Each row has a name. Each piece below is followed by the name of the row it came from, unless a question asks for something else. Each question is about the rows just above it. Places in a row count from 0.

[144 133  97 112 192 162 143 146 125 114 131 170 199]  (18)
[144 133  97 112 192 162 127 105 150 151 132  84  69]  (85)
[144 133  97 112 192 162 127 119 134 140 132 130 143]  (117)
Print row (85). | [144 133  97 112 192 162 127 105 150 151 132  84  69]
Among the named rows, does one hold [151 132  84] next to each other, in this order? | yes

[127 163 139  94 120 192 182 127 120  86 166 137 176 158 146  89  92]  (30)
[130 160 141  97 111 188 213 121 114 102 154 157 184 156 139  93  98]  (144)
[123 170 125  93 125 201 170 125 123  86 170 125 165 158 142  88  88]  (28)
[123 170 125  93 125 201 170 125 123  86 170 125 165 158 149 170  97]  (70)
[132 157 146  99 113 182 210 123 114 101 152 158 185 155 139  91  96]  (31)
At which places does (70) hold [170]? | 1 6 10 15
Among the named rows, does one hold [123 210 182 113  99] next to each other, in this order? | no

[163 118 139 126] = (51)
[171 139 121 141] = (134)
[137 132 148 136] = (20)
[130 132 133 156] = (104)
[134  50  99 108] = (113)
[154 114 119 152] = (92)
[107 124 114 120] = (91)
Print row (92). | [154 114 119 152]
Among the named rows, does one hold [134  50  99 108] next to each other, in this order? | yes
Does one of the named rows hold [108  99  50 134] side by side, in this order? | no
Does one of the named rows hold [148 132 137] side by side, in this order? | no

[150  60 182 127 120  45  59]  (36)
[ 52 190 185 194 211 186 201]  (86)
[ 80 113 179 169 195 153 167]  (111)
[141  36  78  84  49  70  79]  (16)
key -> tag
[45] -> j_452
[142] -> j_495
[141] -> j_981
[150] -> j_800
[151] -> j_563
Look up the entry of (36) at place 0 in the table: | j_800
asked: [150  60 182 127 120  45  59] | (36)

[137 144 100 122 129 131 122  95 141 101 113 121 112  95 135 105 121 128
 100 117 129 156] : (132)
[109 105 131  99 102 129 132 122 159 132 145 127  89 117 102 125 105 131
 139 112 138 133] : (98)
[131 138 131 132 102 129  71 122 132 132 145 127  89 117 102 125 102 131
 139 134 138 133] : (137)
[137 144 100 122 129  93 122 106 141 101 113 121 112  95 139 126  99 166
 104 153 112 107] : (82)
Is [141  95 122] printed in one of the named rows, side by side and in this order? | no
At which places does (137) hold [132]? | 3 8 9
asked: [131 138 131 132 102 129  71 122 132 132 145 127  89 117 102 125 102 131
 139 134 138 133] | (137)
Every place of [105] in (98): | 1 16

[140 223 113 168  81 189  41 119 109 183 121 121  57] -> (90)
[114 172  97 193  84 190  43 151  77 199 138 115  63] -> (42)
[117  30 132  83 189  65  83 145 141  30  83 150 191] -> (76)
[137 156 124 153 119 159  82 164 107 187 134 152  65] -> (135)
Where do [117  30 132  83 189  65  83 145 141  30  83 150 191] appear? | (76)
Places of [83] in row (76): | 3 6 10
The row with [140 223 113 168  81 189  41 119 109 183 121 121  57] is | (90)
Table of tags by key:
[83] -> j_403
[138] -> j_29
[145] -> j_949
The tag of (76), keyed by place 10: | j_403

[134 130 129 153 141 134 132 122 125 145 129 149 118 137 162] : (10)
[185 152 142 100 121 125 195 165 176 179 196 166 165 120 159] : (63)
[134 130 129 153 141 134 132 122 125 145 129 149 115 144 148] : (17)
[157 152 142 100 121 125 195 165 163 179 166 154 135 126 177] : (78)
[157 152 142 100 121 125 195 165 176 179 196 166 165 120 159] : (14)
Where do [157 152 142 100 121 125 195 165 163 179 166 154 135 126 177] appear? | (78)
Which row holds [134 130 129 153 141 134 132 122 125 145 129 149 118 137 162]? | (10)
Print row (63). | [185 152 142 100 121 125 195 165 176 179 196 166 165 120 159]
Print row (14). | [157 152 142 100 121 125 195 165 176 179 196 166 165 120 159]

[139  87 147 214 101 175  93] = (52)
[131  89 146 196 114 140  62] = (3)
[139  87 147 214 101 142  37] = (143)
[ 86  97 126 115 161  73 157] = (170)
[132  94 134 198 120 136  74] = (148)
[131  89 146 196 114 140  35] = (74)
[ 85 108 122  96 160  68 168] = (24)
[132  94 134  81 123 107 171] = (114)
[132  94 134  81 123 107 171] is in which row? | (114)
The row with [131  89 146 196 114 140  62] is | (3)
Does one of the named rows hold [132  94 134  81 123] side by side, in this order? | yes
Print row (52). | [139  87 147 214 101 175  93]

[160 160 159  89 100  89  79 172] : (37)
[160 129 159  89 100  56 142 132] : (32)
[153 165  76  99 161 104 176  87] : (72)
[153 165  76  99 161 104 176  87] is in which row? | (72)
Print row (72). | [153 165  76  99 161 104 176  87]
At which places does (37) hold [160]? | 0 1
tags:
[56] -> j_924
[89] -> j_138
[100] -> j_645
Join (32) by its entry at place 5: | j_924
Does one of the named rows hold [160 160 159  89] side by side, in this order? | yes
Does one of the named rows hold [160 160 160  89] side by side, in this order? | no
asked: [160 160 159  89 100  89  79 172] | (37)

